(in the rows, 128 means zero)
Rotation paths and how fast each direction turns (deg/step)
Each turn is a multiple of 5 degrees from 10 to 175, or 0.
Each row of a path follows its step; steps can be skipped.
Rotation 1:
step 0: [143, 142, 157, 165, 150, 184, 125,  62,  92, 139, 120, 113,  96, 151, 114,
 156, 161, 152,  97, 131,  98, 140, 116,  93, 104, 148, 128, 141, 104, 141,
 166, 154, 116, 127, 129, 124, 151, 115, 117, 158, 151, 107, 134, 160, 105,
 125, 131, 169, 113, 126, 118,  83, 144, 120, 136, 112, 108, 137, 143]
step 1: [105, 153,  92, 150, 192, 138, 108, 105,  87, 148, 117, 151, 127, 142, 130,
 162, 114, 118, 160, 127, 101, 142, 146, 143, 114, 103, 126, 147, 173, 161,
 114, 123, 155, 160,  81, 102, 155, 121, 170, 130, 137, 139, 150, 128, 152,
 140, 143, 140, 139, 161, 145, 135, 114,  79, 144, 138, 132, 117, 100]
step 2: [ 99, 155, 124, 127, 129, 161, 144, 140,  83,  88, 122, 147, 131, 165, 109,
 142, 131, 134, 132, 135, 170, 100, 141, 116, 120, 133, 151, 103,  99, 149,
 124, 106, 122, 110, 127, 146, 132, 142,  91, 143,  89, 205, 149, 157, 112,
 163, 134, 144, 109, 172, 118, 103, 112,  86, 103, 125, 125, 139, 139]
step 3: [144, 136, 105, 145, 137, 132, 158, 111, 141, 103, 139, 130, 163, 180, 147,
 170,  94, 125, 147, 116,  80, 186, 116, 128, 173, 108, 115, 135, 106, 145,
 141,  99, 125, 109, 165,  93, 114, 131,  94, 117, 160, 152, 136, 147, 168,
 122, 107, 136, 108, 143, 133, 136,  75, 124, 142, 133, 120, 127, 132]
step 4: [107, 116, 147, 141, 120, 174, 147, 127,  87, 143, 153, 123, 139, 116, 162,
 103, 152, 113, 113, 168,  89, 152, 124, 126, 176, 160, 153, 128,  92, 163,
 175, 114, 152, 124,  78, 131, 132, 159, 130, 162, 151, 152, 127, 111,  90,
 158, 149, 131, 117, 149, 132, 154, 118, 150, 145, 120, 115, 121, 133]
step 5: [115, 150,  90, 145, 110, 114,  71,  77,  93, 101, 124,  99, 150, 119, 120,
 147, 122, 149, 138, 122, 105, 146, 110, 121, 123, 166,  88, 139, 120, 103,
 140,  93, 101, 143,  99, 111, 117, 100, 148, 160, 101, 131, 140, 112, 132,
 135, 119,  90, 130, 191, 159, 132, 104, 138, 137, 114, 105, 155, 132]
step 6: [123, 135, 123, 146, 102, 133, 124, 165,  89, 133, 108, 134, 128, 154,  99,
 144, 188, 133,  82, 126, 129, 125, 165, 131, 131, 174, 115, 136, 151, 173,
 157,  86, 135, 168, 127, 120,  94, 142, 100, 102, 120, 130, 153, 126, 142,
 130, 127, 112, 148, 115, 119, 121,  95,  79, 150, 112,  95,  94, 143]
step 7: [121, 146, 123, 112, 138, 172, 121, 103, 154,  88, 147, 119, 176, 138,  98,
 103, 125, 145, 128, 114, 117, 113, 126, 114, 137, 152, 107, 151, 108, 122,
 107, 124, 110, 151, 130,  81, 125, 114, 130, 141, 195, 148, 144,  93, 119,
 167, 124, 160, 156, 110, 101, 116,  92,  77, 143, 147, 142, 158, 135]
step 8: [ 75, 156, 118, 122, 154, 175, 126, 103,  82, 142, 122, 162, 131, 134,  85,
 164, 158, 135,  72, 149, 146, 160, 127, 164, 167, 117, 142, 153, 120, 116,
 148, 138,  93, 143, 142, 133, 156, 113, 116, 122, 160, 133, 135, 136, 115,
 129, 113, 141, 108, 116, 148, 157, 139, 157, 157, 151, 106, 137, 130]
step 10: [139, 168, 122, 155, 135, 161, 183, 151, 119, 121, 119, 142, 148, 146, 151,
 142, 120, 101, 103,  94, 142, 146, 122, 101,  89, 178, 134, 123, 162, 136,
 122, 113, 108, 160, 124, 167, 157, 120, 141, 136, 111, 153, 124, 145, 122,
 160,  85, 155,  91, 155, 128, 148, 103, 112, 162, 110,  92, 134, 145]
step 11: [187, 133, 142, 119, 148, 155, 115, 122, 104,  97, 128, 134, 167, 196, 163,
 152, 142, 122, 131, 149, 145, 149, 102, 140, 141, 118, 103, 159,  97, 127,
 142, 161, 171, 142, 128, 109,  98, 129, 133, 155, 115, 128, 154, 155, 155,
 155, 158, 126, 119, 126, 114, 135, 109, 105, 172, 124, 135, 162, 148]
Speeds:
[132, 124, 120, 111, 129, 130, 134, 130, 126, 128, 135, 133, 135, 129, 136,
 122, 131, 132, 121, 120, 119, 127, 118, 120, 127, 128, 124, 130, 130, 132,
 140, 140, 132, 123, 140, 127, 135, 127, 136, 135, 138, 122, 137, 131, 125,
 129, 126, 133, 126, 125, 127, 128, 124, 125, 125, 124, 130, 119, 130]	100
[125, 125, 131, 117, 123, 125, 121, 123, 130, 124, 131, 126, 129, 139, 141,
 124, 140, 136, 128, 134, 134, 130, 133, 136, 120, 123, 139, 131, 135, 129,
 133, 127, 134, 119, 117, 131, 130, 133, 127, 126, 125, 137, 125, 130, 125,
 124, 125, 133, 140, 122, 130, 128, 124, 129, 140, 134, 123, 122, 131]	155
[119, 122, 132, 122, 124, 117, 133, 130, 130, 127, 128, 127, 139, 115, 116,
 124, 131, 137, 115, 130, 128, 129, 121, 131, 131, 135, 121, 126, 119, 134,
 129, 121, 128, 127, 121, 127, 129, 133, 122, 128, 131, 123, 124, 124, 136,
 125, 127, 126, 140, 131, 139, 126, 116, 130, 131, 125, 134, 128, 129]	35
[123, 135, 126, 128, 119, 125, 124, 136, 135, 132, 114, 134, 130, 127, 132,
 128, 135, 130, 131, 114, 131, 123, 132, 129, 121, 132, 128, 131, 126, 140,
 125, 126, 138, 130, 130, 124, 133, 115, 129, 140, 111, 127, 127, 124, 134,
 127, 130, 132, 124, 132, 132, 132, 127, 117, 125, 129, 122, 127, 128]	85
[127, 130, 121, 132, 115, 134, 121, 122, 135, 123, 130, 136, 132, 121, 127,
 121, 126, 123, 125, 132, 140, 131, 112, 117, 122, 128, 139, 128, 127, 127,
 124, 120, 126, 125, 122, 133, 128, 122, 129, 132, 134, 128, 120, 131, 120,
 137, 123, 130, 131, 134, 119, 119, 126, 126, 120, 128, 129, 124, 125]	140
